[[-2.91 -3.14 -1.27  3.43]
 [ 5.42  5.89  2.34 -6.42]
 [-3.57 -2.91 -0.63  2.21]] ==> 5.89, -6.42

[[-1.18 -4.70 -1.04 -0.44]
 [ 2.43  0.84  0.83 -1.08]] ==> 2.43, -4.70

[ 5.25  4.15 -0.79 -0.73  4.26  1.09] ==> 5.25, -0.79

[[ 0.50 -1.14 -1.82  1.96]
 [ 5.03 -2.75  3.98  0.45]
 [ 0.97  3.39 -0.64  1.45]] ==> 5.03, -2.75

[[ 3.51 -3.34  4.86  2.85  2.09]
 [ 1.99  1.13  2.55  2.31  1.94]] ==> 4.86, -3.34

[ 0.58 -4.78  0.27 -0.10] ==> 0.58, -4.78

[-0.16 -1.46  1.40  1.90 -6.55  0.42  4.63] ==> 4.63, -6.55

[ 0.63 -5.59 -1.34  3.08 -0.25] ==> 3.08, -5.59
---
[[52 37 55 76]
 [91 47 23 46]
 [94 49 22 49]] ⇒ 76, 94

[ 25 -48  30 -47 -43] ⇒ -43, 25

[[ 447 -160  261 -140]
 [-171 -542  -79  583]] ⇒ -140, -171

[[ 526 -420  254  743  784]
 [-111 -153   65 -511  407]
 [ 297  550  138  211  507]] ⇒ 784, 297

[5821 1655 9738 2992] ⇒ 2992, 5821

[-38 -22  32  12  50   4   8] ⇒ 8, -38

[[  1 895 277 110 917 334 893]
 [ 28 281  34 136 214 874 477]] ⇒ 893, 28
---
[ 2.08  3.85 -1.37 -3.70  2.41  0.19 -5.94] yields -3.70

[ 0.80  0.32 -5.15  1.64 -3.22] yields -5.15

[[-0.10 -1.66 -1.89  2.64  6.15]
 [-1.00  1.14  0.16  0.75  0.97]
 [ 1.19 -0.36 -1.94  1.02 -2.47]] yields 0.16

[[ 0.09  5.10  0.52  2.96 -0.37 -3.46  0.41]
 [ 0.85  0.83 -0.50 -2.51  1.66  0.25  2.53]
 [-0.37 -2.54  1.63  1.39 -3.23 -0.61 -4.33]] yields -2.51

[[ 0.49 -2.17 -1.56 -1.60 -2.91]
 [ 0.75 -1.76 -6.17 -3.78 -2.23]
 [-1.51  1.21  4.57  4.20  1.70]] yields -6.17

[-5.34 -0.39 -3.23 -1.02 -0.97  1.48  1.25] yields -1.02

[[-1.59  3.41  2.34  1.00 -5.47]
 [ 0.95 -1.72 -1.39 -0.34  3.05]
 [ 0.83 -2.14 -1.10 -0.83  2.91]] yields -1.39

[2.39 2.47 5.96 3.19 2.35] yields 5.96

[-2.11 -0.49 -3.75 -2.34  0.59 -5.50 -0.24] yields -2.34

[ 0.52  0.89  5.21  0.15  2.96 -0.05  0.17] yields 0.15
---
2.30,0.97,2.17,0.07,0.09,-1.95,-0.09
2.34,-2.59,0.76,-3.11,-5.63,0.39,-2.90
2.70,1.20,1.75,1.13,2.19,-3.65,1.47
result: 0.76

0.47,1.74,-0.56,2.35,2.56,1.97
-3.67,-0.61,-5.83,-1.47,-4.25,-4.15
-0.97,-2.46,-0.75,-3.01,-3.53,-3.36
result: -5.83

-3.58,1.37,2.19,-1.80,2.75,3.46
-1.42,0.62,-0.19,4.37,0.28,4.60
3.46,6.12,0.22,2.86,-2.63,-4.78
result: -0.19

2.36,0.15,1.47,-2.26
-2.82,-4.77,-3.54,-2.80
0.64,-2.32,-0.45,0.86
result: -3.54

1.52,-0.47,1.70,-1.68
-4.87,-3.53,-3.88,-0.71
-2.99,-5.21,0.75,-3.02
result: -3.88

2.61,2.13,0.64,4.89,-2.44
1.11,4.51,0.11,-2.36,5.52
0.30,0.62,3.74,2.50,-0.90
result: 0.11

-3.26,0.77,-0.41,2.51,-5.08,1.20
2.06,0.76,0.27,-0.76,-1.90,0.76
1.33,0.31,0.05,-0.77,-1.18,1.27
result: 0.27
---
[[25, 2, -15, -28],
 [27, 2, -28, 43]] --> 2

[[17, 49, 94, 74, 29, 75],
 [81, 98, 87, 56, 26, 13]] --> 74

[[329, 547, 193, 36, 302],
 [-244, 241, 60, -664, 40]] --> 193

[[59, 126, 41, 161, 66, 100, 55],
 [98, 113, 155, 161, 182, 140, 252]] --> 66

[[5, 4, 7, 2, 5, 4, 5],
 [1, 1, 2, 7, 1, 8, 3]] --> 5

[[8, 3, 47, 96, 37],
 [6, 69, 25, 9, 23]] --> 47
---
[[-0.79  0.38  3.74 -5.30]
 [-5.05 -3.65  2.15  4.11]
 [ 2.23 -0.41 -0.72  3.97]]
-0.79

[-1.34 -3.71 -0.14 -1.53 -6.32]
-1.34

[-1.07  0.00  4.66  0.03]
-1.07

[[-5.25  0.89  0.02 -2.35 -0.94  6.13]
 [-4.37 -2.14 -5.67  5.42 -5.18 -1.13]]
-5.25

[4.77 0.65 1.20 0.26]
4.77

[ 0.05  0.43 -0.82 -5.59 -0.02]
0.05
---
[164.9, -150.0, -113.1, 200.4, 98.5, 119.6, 17.3] yields 119.6
[-1.6, -1.8, -0.8, 1.6, -1.4] yields 1.6
[159.7, -96.5, -57.8, -123.9, 51.8, 169.7, 65.4] yields 169.7
[-4.9, 7.4, 10.0, -0.6, 3.9, -10.3] yields 3.9
[-0.097, -0.106, 0.096, -0.125] yields 0.096
[-1.15, 1.90, -0.65, 1.76, -1.68, 1.71, -0.16] yields 1.71
[-0.12, -0.13, -0.08, 0.14, -0.12, -0.10, -0.08] yields -0.10
[193.2, -27.9, -30.2, -79.4, -190.2, -103.0, -0.9] yields -103.0
---
Q: [[27, -8, -16, -26], [0, 19, 2, 19]]
A: -26
Q: [[246, 885, 550, 750, 525], [532, 713, 764, 628, 697], [306, 727, 430, 921, 779]]
A: 697
Q: [[7, 35, 29, 32], [86, 49, 70, 12], [71, 38, 53, 25]]
A: 12
Q: [[671, 544, 413, 614, 248, 522], [130, 92, 758, 666, 621, 256]]
A: 522
Q: [[199, 357, 160, 529, 854], [335, 225, 763, 49, 121]]
A: 854
Q: [[176, -303, 120, 527, 557, -553], [-4, -184, -363, 689, -56, -601]]
A: -553
---
Q: [6, 4, 9, 3, 0, 2]
A: 6
Q: [16, 198, 151, 220, 118]
A: 16
Q: [858, 741, 179, 897, 877, 43]
A: 858
Q: [9104, 2078, 6228, 2393, 4672]
A: 9104
Q: [460, -868, 982, -428, 297, 417, 763]
A: 460
Q: [8, 9, 1, 5]
A: 8
Q: [8680, 8076, 6135, 4683, 2986]
A: 8680
